First come named turns, each shown by rows before and after it. For each pair of rows after them, which turns, in which order, take the first row to the second? The first pair is done for you.
N:
-0.508  0.930 -0.879 -1.220 -1.129 -0.170 -0.324 -3.154 -1.175 -2.788 -> -0.292  1.988 -0.639 -0.415 -0.587 -1.131 -0.541 -1.215 -1.703 -3.722
 1.338  3.683  0.749  1.271 -0.433 -0.728 -0.129  1.783 -2.066  1.989 ->  0.734  2.381 -0.235  2.077 -1.059 -0.001 -0.184 -0.438 -0.725  4.062
-1.051 -3.332 -3.309  0.178  2.099 -0.235  2.100 -1.645  2.386  1.737 -> -0.514 -4.132 -2.186 -2.114  1.898 -0.672  1.983 -1.060  1.150 -1.287
 0.667  0.180 -2.360  1.934 -1.528 -0.917  0.555 -2.488  1.739 -0.315 ->  1.207 -0.468 -1.686  0.705 -1.433 -1.557  0.689 -2.422  0.735 -1.883
A:
 1.210 -0.599  1.517 -0.842  1.123  0.476 -1.500  1.433  1.515  1.613 -> -1.949  0.083 -1.199 -0.005  0.065 -0.927 -0.520  1.206  2.663  0.622
 0.557 -0.440  1.366 -0.681  1.202  1.356  0.047 -0.292  0.000  1.531 -> -2.558 -0.193 -1.476  0.390 -0.034 -0.474  0.896  0.287  0.871  0.451
 0.271  0.484  2.195 -2.525 -1.361 -1.145  0.738  1.754  0.580 -1.294 ->  0.893 -3.082  1.806 -1.528 -0.354  0.445  0.767 -0.003  2.249  0.301
 2.049  1.808  1.602 -0.762  1.718 -1.716 -0.599  3.260 -0.936 -0.048 ->  0.944 -2.868 -0.262  1.384  2.517 -1.180 -0.280  0.542  2.869  1.505
G:
 1.419 -0.031 -0.469 -4.205 -2.213  2.079 -0.468 -6.077 -0.486  0.688 ->  2.251  1.628  2.554 -5.328  0.357  2.759  0.304 -0.244 -1.385  3.961
 0.382  2.186 -0.120  2.140 -1.382  2.638 -0.436 -1.909 -0.124  2.633 -> -0.325  2.086  0.966  1.533  0.519  1.467  0.462  2.981  0.084  3.029
-3.830 -0.653 -2.296 -1.842 -2.553  0.518  1.148 -4.543  2.091 -2.325 -> -1.332  1.985  0.405 -2.464 -2.363  3.979  0.645 -5.006  0.874  2.809
 2.803 -0.803  0.056  1.844 -0.878  1.004 -0.827 -3.294 -0.821 -0.459 ->  3.744  0.483  1.622  0.986  0.218  1.776 -0.529 -0.199 -1.553  2.471
R:
 2.325 -2.590  0.415  0.115 -0.279  0.859 -0.906 -3.434 -0.620 -0.400 -> -0.041 -2.644 -1.789  0.764 -0.741  0.263  0.055 -3.156  0.812  0.487
-1.778  1.315 -3.671  3.765  0.400 -0.864 -0.602 -0.023  0.644 -1.143 ->  0.961  3.004 -0.335  0.090 -0.468 -0.406 -0.977 -0.368 -2.703 -3.814
-1.439 -0.923 -1.035  0.341  0.755  0.206  1.107  1.224  1.406  2.253 -> -1.137  1.165 -0.008 -2.927 -1.437 -0.181  1.323  0.321 -0.671 -0.419
-2.340  0.037 -2.294  0.710 -1.351 -2.166  0.488 -3.580  1.997 -0.707 ->  2.635  0.154  2.285 -1.418 -0.780 -0.434 -0.719 -3.201 -1.194 -2.024
Pairs:
(2 to 3 turns a pair)
 1.915 -2.613  1.340 -3.093  0.666  1.344  0.812 -0.086 -0.148  2.969 -> -2.513 -1.284 -2.069 -2.365 -1.552 -2.197  2.437  0.609  0.474 -0.014 : A N
-1.201 -1.153 -2.701 -2.779 -2.792 -0.029  1.701 -2.914 -2.312 -2.756 -> -0.347  2.672 -1.937  0.103 -1.398 -1.475  1.428  2.679 -3.672 -2.965 : N N
-2.150  0.424 -1.588 -3.265 -0.216 -0.367  3.452  0.654  0.664 -2.199 -> -0.334 -2.458 -0.435 -0.921  2.595  2.052  3.024  0.523  2.267  2.141 : A R
-0.605 -1.544 -2.356  4.309 -1.069  0.406 -1.245 -3.861  1.828 -0.691 ->  3.571 -1.483  1.119  2.619 -0.055  1.050 -2.601 -3.356 -1.040 -3.208 : R R N
-2.041  2.133 -0.151 -0.244  0.402 -1.659  1.015  2.899 -0.019 -0.004 -> -0.379  0.258 -0.205 -0.165  0.383 -2.233  0.376  1.886 -0.423 -3.085 : R G
-2.913  1.792 -2.221  3.261 -0.207 -2.471  0.888  2.645  0.823 -0.070 ->  2.282  2.932  0.897  0.514 -2.085 -0.398 -1.329 -1.884 -3.419 -3.121 : G R
 3.280  0.988  0.472  2.590 -1.562 -0.194 -2.068 -4.026 -3.297 -3.750 ->  4.543  2.310  2.204  2.473 -0.737  1.761 -2.096 -3.395 -3.502  0.195 : A N G
-2.412  3.392 -0.205 -2.709 -0.124 -2.034  1.415  2.486  1.055  1.213 -> -0.456  0.708  0.793 -1.816  1.787 -2.897  0.435  3.927  0.457 -2.780 : R G
 3.823 -1.941  2.062 -0.473 -0.188  1.684 -1.065 -2.512 -1.085 -1.712 ->  3.301 -1.934  1.244  1.929  0.690 -0.124 -1.309 -0.754 -1.335 -3.786 : A N R
 2.146  1.861  3.735 -0.640  2.711  0.228 -0.479  3.740 -0.147 -1.081 -> -2.957 -0.779 -1.939  2.222  0.905 -0.147  0.979 -0.972  4.901  1.587 : R N G
 1.451 -0.894  1.662 -2.836  0.019  2.617  0.301 -1.992  0.326  2.364 ->  1.333 -0.239  2.102 -4.252 -0.596  1.540  0.717 -0.894 -0.908 -0.895 : A N A
-2.734  1.695 -1.974 -0.050 -1.637 -1.803  1.054  0.143 -0.272 -1.816 ->  0.830  2.515  0.889  0.548 -0.509  1.637 -0.290 -0.553 -1.175  2.913 : G G R
-0.688  1.705  0.816  0.003  0.594  1.767  0.873  0.038  0.776  4.742 -> -2.459  0.790 -0.571 -1.525 -0.755  1.130  1.490 -2.032  1.665  2.838 : A N
-3.058  1.156 -3.381  3.914 -0.615 -1.939  0.764  1.398  2.279  1.376 -> -1.464  0.617 -1.966  1.544 -1.605  1.100  0.330 -3.211  2.487  4.020 : N G
